Rotation paths and how fast each direction turns (degrees each step)
Each turn is a multiple of 5 degrees from 10 to 175, or 0.
Path 1:
[-20.0 -12.2  42.4 -31.4  19.6  32.1   5.8   0.9  14.2 -15.3   8.1  -5.4
   4.5 -27.8  25.3   8.4  -3.2   7.7 -35.5  28.9  27.4  30.6 -11.8  27.2
   1.0 -14.3  33.6   3.0  24.9 -12.6   1.9 -12.3  -4.2  19.1  12.2 -12.0
  39.6 -14.5  13.3 -22.5 -10.4  14.3  23.0 -12.7  25.0   8.6  -0.1  -0.4
 -10.5  53.8   4.2   3.3  -7.1   3.0]
[ -6.2  -9.5  54.7 -19.9  23.8   5.1   7.4  -3.4  15.2 -12.1   9.3  -3.4
  -1.6  -7.8  27.1   2.7  -2.9  -0.2 -41.9  14.3  26.7  24.4 -17.3  17.2
  14.3 -11.2  12.2   9.2  19.3 -12.1   2.0 -18.9  -5.6  24.5   1.8 -15.0
  44.4  -7.3  18.0 -27.1  -5.7  11.9  27.5 -12.6  20.7  36.3  10.5 -19.2
   0.5  48.3   3.0   6.8 -12.7   5.2]
[-16.1  -6.0  37.3 -36.1  27.2  19.1   5.5  -7.4  13.5  -9.7  14.0  12.1
   8.4 -11.8  26.1  -2.4  -8.0   0.0 -43.9  13.2  23.6  40.2 -14.5  19.7
  -4.9  -7.3  22.7   1.6  13.4 -26.4   3.4 -29.7  -0.5  17.8   6.9 -15.3
  36.2 -20.7  15.2 -26.2 -11.1  16.5  18.1 -13.0  33.0  10.3  17.4   2.4
  -7.8  43.5  -1.8  -0.8   3.8   5.0]
[-21.4 -14.8  50.8 -25.5  24.3  25.2   0.3   0.0   8.3 -17.2  14.2  -9.7
  -2.7 -29.1  25.5  16.3  -6.9  10.8 -40.0  20.5  28.4  19.8 -20.5  20.6
  -4.2  -9.3  26.7  10.3  18.6 -12.9   1.0 -10.3 -17.8  27.9   5.8 -12.9
  42.6 -19.0  12.9 -24.8  -8.7  -1.1  16.7 -12.6  12.2  18.6   4.8  -5.2
  -0.6  47.9   2.7   4.0  -7.6   0.6]
[-14.2  -8.3  43.7 -22.2  20.1  13.0  16.6   2.0  17.8 -11.0   5.6  -0.9
  -2.5 -10.1  23.3   1.7  -3.6   3.8 -40.3  13.4  26.3  36.0 -13.4  32.5
   8.6 -16.2  15.9   4.6  18.6 -14.3   7.8 -20.3   3.3  14.5  10.1 -11.1
  40.4  -7.1  17.3 -23.5  -5.3  19.8  31.0  -8.3  33.4  27.6   6.1 -10.2
  -7.7  55.5   4.2   5.8  -6.0   8.2]
[ -4.7  -8.6  48.6 -39.9  34.9  20.0  -3.4  -5.7  17.9 -14.9  16.3  -0.2
   6.9 -13.7  24.2  -2.2  -6.9   1.6 -43.3  18.6  25.1  29.9 -24.7   9.4
  -1.8  -7.1  20.4  10.4  15.5 -19.3   4.9 -26.6  -9.5  26.1   1.7 -16.6
  42.7 -16.6  10.9 -28.7 -14.5   9.8  14.0  -5.9  22.6  13.8  19.9  -4.7
   1.4  41.5  -8.1   1.3  -0.9   9.0]
[-30.5 -12.0  42.5 -24.5  22.5  13.8   2.2   4.8   4.5  -7.2  10.4  -0.3
  -7.5 -24.5  28.2  19.8  -7.8   6.7 -43.6  16.8  31.0  27.7  -9.5  29.5
  -6.0 -11.3  21.4   0.2  19.7 -17.5   5.6 -21.5 -10.4  19.4  14.7 -12.8
  30.7 -21.4  20.3 -22.3  -7.2   6.4  24.7 -12.6  21.1  19.2  11.8   0.3
  -6.1  52.8   3.9   7.4   0.1  -5.9]
[ -2.5 -14.1  43.8 -31.0  19.5  25.5  13.4  -0.3  19.4 -13.0   5.9 -11.4
   6.6 -17.7  22.9  -0.2  -1.2  11.0 -40.1  25.5  24.3  28.9 -16.8  22.3
  11.0 -12.6  24.1   9.1  22.7  -7.7  -0.2 -10.4  -2.8  20.7   5.3 -12.9
  50.2  -6.7   9.9 -28.9  -5.6  17.9  23.5 -12.5  30.6  24.7   4.3 -12.4
  -2.3  51.3   4.5   1.1 -14.8  13.0]
[-19.3  -3.8  48.0 -26.9  29.8  -1.5   5.2  -3.9  12.5  -9.8  13.2  12.3
  -1.1  -6.7  24.4   2.2  -6.8  -0.3 -42.7   6.5  27.6  29.1 -22.5  15.5
   0.1  -8.9   7.9   5.2  14.1 -21.6   8.7 -26.9  -3.0  24.6   3.3 -13.9
  37.5 -15.5  20.1 -28.5 -10.3   7.4  22.0 -11.0  22.8  26.4  20.8  -5.6
  -3.0  47.2  -5.6   5.7   3.8   0.3]
[-25.4 -14.9  36.9 -33.4  23.1  32.2   2.7   2.2  11.6 -12.3  11.6  -0.7
   6.3 -26.1  23.9  10.7  -5.3  11.4 -37.9  25.4  29.9  31.1 -11.4  22.3
  -7.2 -10.4  33.3   3.5  18.5 -20.0   1.6 -19.9  -5.8  18.5  13.0 -13.7
  35.7 -23.3  10.5 -22.6 -15.4  10.5  16.0  -9.2  24.1   3.9   8.4   6.1
  -7.3  47.3   3.6   0.0   2.3   3.9]
[-13.7  -8.3  52.1 -19.2  21.5  10.9   6.8   0.0  13.0 -13.3   8.6  -6.3
  -5.4 -15.6  24.9   8.3  -3.8   8.0 -41.4  15.0  23.0  19.8 -12.6  26.5
   9.0 -12.1  14.7   8.8  21.5 -10.6   5.9 -13.4 -10.7  23.5   9.7 -11.7
  44.1  -7.0  16.9 -27.6  -2.0   4.9  22.9 -14.3  19.4  37.3   1.7 -13.6
  -0.1  56.1   2.9   7.0 -12.4   4.1]
[-12.2  -4.5  39.7 -36.4  26.2  11.1   8.1  -0.9  17.7 -10.5  13.3  11.3
   5.4  -7.2  25.7  -6.3  -5.8  -1.5 -44.5  12.3  24.7  45.8 -13.1  18.8
   0.1 -10.5  18.4   4.3  15.9 -20.4   6.8 -30.3   4.5  16.2   6.8 -15.7
  39.6 -13.0  18.2 -23.2 -12.3  20.7  20.1 -11.3  39.6  17.8  15.9  -4.7
  -7.8  42.8  -3.1   1.1   1.7   9.0]
[-22.5 -14.1  51.1 -29.0  27.9  24.1  -3.1  -3.9   9.0 -15.6  11.3  -3.4
  -0.5 -27.5  25.4  13.7  -5.7   8.8 -41.0  19.1  28.3  21.4 -24.3  14.9
  -6.6  -4.9  21.2   7.4  21.1 -17.2  -0.5 -16.7 -17.7  27.0   6.4 -18.1
  40.7 -22.0  13.0 -26.8 -10.9   1.9  13.1 -11.9   9.5  12.8  11.1  -3.1
  -0.8  43.4  -1.1   3.1  -0.1  -1.7]
Speeds:
[-11.7  -3.3  -0.5  -2.3   1.7   7.2  -4.6   1.7  -5.5  -0.7   3.0   0.9
  -1.9  -9.1   0.9   9.3  -2.1   3.3   1.2   2.3   3.1  -2.4   1.1   0.5
 -11.5   1.2   5.7  -2.4  -0.4  -4.0  -1.5  -1.2  -5.8   1.3   2.8  -1.6
  -5.8  -8.6   0.3   1.5  -3.2  -5.6  -4.7   0.0  -7.1 -10.4   1.5   8.8
  -1.4  -3.1  -0.2  -0.7   5.9  -5.9]
115
[  6.7  -2.1   8.2  -0.1   2.4  -0.2  -5.6  -4.6   0.0  -4.5   3.4  -6.3
  -1.2  -1.6  -1.3   0.5  -2.0   0.6  -1.8   2.4  -0.1 -10.1  -7.5  -9.5
   1.5   3.7  -1.5   6.1   0.7   3.9  -2.1   5.1 -10.6   9.1  -4.8  -2.0
   5.2   0.4  -2.1  -3.2   0.5  -9.3  -4.3   1.0 -11.1   5.5   1.1  -3.5
   6.2  -2.1  -4.0   0.0  -2.9   0.9]
160
Path 2:
[-43.3 -18.3  14.3  32.1  24.5   2.8 -11.7 -37.7   4.9 -26.3  12.5 -14.9
  12.2   5.7  -6.6  -3.6   9.6 -10.6  17.6   1.3 -18.3  14.6 -16.7  -3.0
  15.8 -40.6 -12.7 -29.1 -42.1 -18.4  -6.2   3.4  11.2  13.1   3.1  10.3
  -8.0   0.1  21.3   2.9  36.5 -26.2 -21.8  11.3  17.3  -1.5  20.3  -1.5
   2.7 -31.1  -6.7 -41.5 -16.6  27.9]
[-24.1  -8.4   6.8  20.9  24.8  -3.9   0.3 -35.1   3.2 -18.7  17.4  -3.0
   8.8 -10.4   5.4 -12.9   8.4  -8.8   5.9  11.3 -16.5  24.2 -15.4  -0.1
  42.0 -56.8 -11.5  -4.6 -37.3 -25.3  17.0  -8.6   1.9   7.9 -16.1  25.2
  -5.2  12.3  16.8   5.1  39.3  -6.5 -42.7   6.0  17.7  -2.2  18.8 -10.0
  -8.3 -25.1  10.1 -44.0 -19.6  17.1]
[-50.6   1.0  -4.0  20.5   4.4  -7.0   8.1 -36.4  16.1 -15.8   6.8   2.4
  10.5   8.8  15.0 -12.0   2.3  -7.4   4.4  -3.7 -21.5  14.2 -45.2   3.4
  29.3 -42.9 -18.9 -15.6 -36.7   0.4  15.0  -2.0   2.3  29.9   3.7  12.9
  -1.0  -5.5   5.8   7.3  42.8  -1.0 -28.4  -4.5  14.0  11.7   2.0  -2.6
  -9.6 -20.7  -1.3 -58.1 -20.1  17.1]
[-40.1 -20.7  16.6  36.7  26.5  -3.1   0.6 -24.4   6.5 -18.7  14.2  -7.5
   0.9  18.8   3.4 -17.8   4.5 -10.7  18.4   3.9 -27.5  28.6 -25.9   3.2
  26.5 -41.9 -20.5 -25.8 -33.4  -6.4  -4.1   4.3   3.7  11.7  10.4  11.4
  -7.4  -4.1  25.0   3.3  26.1 -35.7 -18.4  11.8  14.1  -2.2  14.2  -7.8
  11.8 -25.5  -8.1 -50.1 -27.1  10.0]
[-34.4  -8.8  -2.2  21.5  32.1   2.5   8.9 -21.1   6.8 -11.5  17.0   1.4
   3.7   3.5   2.7 -17.0   4.4 -10.1   4.4  10.1 -18.9  30.8 -11.2  -7.5
  41.7 -48.4 -15.1  -1.9 -25.8  -5.5  11.9  -4.3  -0.3   8.6 -11.5  24.2
  -8.2  20.3  12.0  11.5  35.8 -13.8 -42.6   7.2  15.8   2.9  15.7 -14.4
   2.5 -30.3  19.2 -50.3 -14.8  -6.3]
[-55.8   4.1 -12.6  20.8  15.3   7.1  -1.1 -31.4   9.2  -8.8   7.1   1.9
  10.7  13.5  16.1  -4.5   1.3 -12.2   8.1   2.1 -30.7  16.0 -37.0   1.2
  24.2 -33.6 -15.1 -12.8 -27.0   8.3  -2.8  -0.4  -2.2  31.8  -0.2   9.6
  -5.8  10.2   0.7  24.9  36.0   3.0 -22.1   5.4   8.4  13.6   6.3  -9.1
  -6.1 -34.9  12.8 -60.2 -15.5   9.2]
[-50.8 -12.7  19.0  28.6  29.3   9.0 -17.3 -26.5   9.4 -23.0  13.4  -6.5
  12.1   4.4   4.9 -13.5  19.1 -20.2  26.6  10.2 -36.5  20.4 -15.8  -0.7
  23.2 -40.4  -9.3 -24.3 -21.9  -7.3 -15.1  11.7   2.3  13.7   6.1   4.7
 -13.5   3.2  19.0  14.5  22.3 -21.0 -18.4  17.1  13.8  -1.4   8.4  -7.9
   4.0 -31.5   4.7 -55.0  -9.2  14.4]
[-41.7  -7.0   3.9  21.2  29.3   5.9 -11.7 -32.4   7.6 -16.4  15.6  -0.4
  17.3 -11.5  -6.4 -13.9  20.1 -11.6  -1.6   9.9 -18.2  24.8   1.7 -14.0
  27.2 -47.7  -4.2  -3.4 -32.4  -9.6  10.6   2.4   8.1   8.8 -16.5  12.7
  -7.0  18.3  15.4  11.1  36.4  -9.3 -45.0   6.4  19.5  -0.4  15.0  -4.2
  -2.8 -29.5  14.7 -54.8  -1.7  10.1]
[-46.9   2.7  -2.4  20.0  12.0  -1.7 -13.4 -47.7  10.5  -8.3   7.2   3.0
  17.7   8.4  12.4  -6.2   9.8 -15.2   2.2  -2.1 -20.1  10.7 -27.5  -0.9
  28.3 -36.5 -12.7 -15.8 -45.9   1.2   7.3   4.0  -2.1  28.9 -10.9   6.7
   0.8   8.9  11.8  20.8  40.4   0.3 -19.1  -0.8  10.4  -0.8  10.9  -4.6
 -11.1 -35.6  19.6 -54.2 -18.6  42.2]
[-37.4  -7.2  24.6  25.9  19.8  -6.5  -9.1 -32.3  17.6 -21.5   8.6  -0.1
   8.7  -0.4  13.6 -24.1  22.7 -24.3  17.0   5.9 -30.7  19.6 -22.7   1.6
  28.1 -49.4 -15.6 -20.9 -26.4  -7.4  -3.6  16.5  -5.5   4.2   1.5   4.4
  -2.2  -5.8  25.9  12.5  20.0 -19.8 -18.2   7.4  13.7  -7.1   9.6  -2.6
  -0.9 -27.5  -3.7 -55.9 -19.6  34.3]
[-37.6  -7.9   3.7  23.6  25.2 -10.6   7.2 -22.9  19.3 -13.0  13.3   2.1
   9.1  -4.0  -3.0 -27.0  15.9 -11.2  -8.8   3.0 -18.8  29.4  -4.6 -19.5
  28.4 -50.8 -15.8  -0.8 -37.8   3.1  26.0   6.7   0.6  -1.3 -13.3   7.4
  -2.7   4.1  22.8   9.9  34.7 -19.5 -38.8  -4.2  19.4   0.8  12.0  -4.4
   0.6 -27.6   2.8 -62.3 -11.1  14.2]
[-37.9  -0.8 -13.8  27.5  17.7 -11.9   2.8 -30.5   9.5  -4.2   1.3   8.7
   5.8  22.5  17.5 -18.6  -2.5 -14.4   0.5   3.1 -22.0  22.6 -25.2  -2.2
  33.0 -26.3 -20.5  -6.4 -41.7  12.3  10.1   3.6 -12.4  23.6 -11.8   4.1
  -2.9   5.5  17.6  16.0  35.1 -14.9 -14.7   0.8   8.1   1.1   6.7  -9.5
   3.8 -42.9  11.5 -53.9 -19.6  30.6]
[-39.5  -3.1  11.8  20.7  25.5  -6.5   1.5 -16.8  16.8 -19.8   8.9   7.7
   4.6  -0.5  19.1 -28.7  12.8 -26.1  21.1  11.6 -37.1  28.7 -25.8   3.0
  36.4 -51.9 -20.0  -9.6 -13.3  -3.0  -5.2  17.1 -10.3   9.8   2.8   3.6
  -5.9   0.4  20.6  25.3  14.4 -13.6 -14.4  18.9  11.3   0.0   1.8  -8.8
   2.6 -30.6   3.3 -54.3 -12.6  17.1]
Speeds:
[ -0.6  -0.2   6.3  -2.7  -2.4   1.6 -10.2  -9.8  -0.7  -3.9  -1.4  -3.6
   7.6 -10.0  -3.4   6.5   8.0  -0.7  -2.4  -0.7   3.6  -9.5   4.8  -0.9
  -4.1  -0.5   6.7  -3.7  -5.6  -6.9   1.0   1.8   3.8  -2.3  -2.8  -2.7
   1.5  -0.6   1.5  -1.0   3.0   5.9  -1.6  -2.1   0.6  -3.6   1.3   3.1
  -7.7   1.5   0.2   2.1   2.9  13.3]
45
[  1.0 -10.3  -4.8  -3.4  13.6  -7.9  -5.8  -2.2  -4.0  -3.6   6.8  -2.1
   4.3   1.7   1.1   5.0  -1.4   2.7   3.5  -4.5   3.8   6.8  -2.8  -0.5
  -3.1   0.7  -8.0   4.1  -0.1   2.3  -1.8   1.0   6.9  -2.2   2.8   2.2
  10.3  -1.6   4.7   4.3   4.3   2.8   2.5   2.1  -7.1  -1.4  -4.5   2.2
  -2.1   3.8   1.4  -8.8   5.7  -0.1]
0
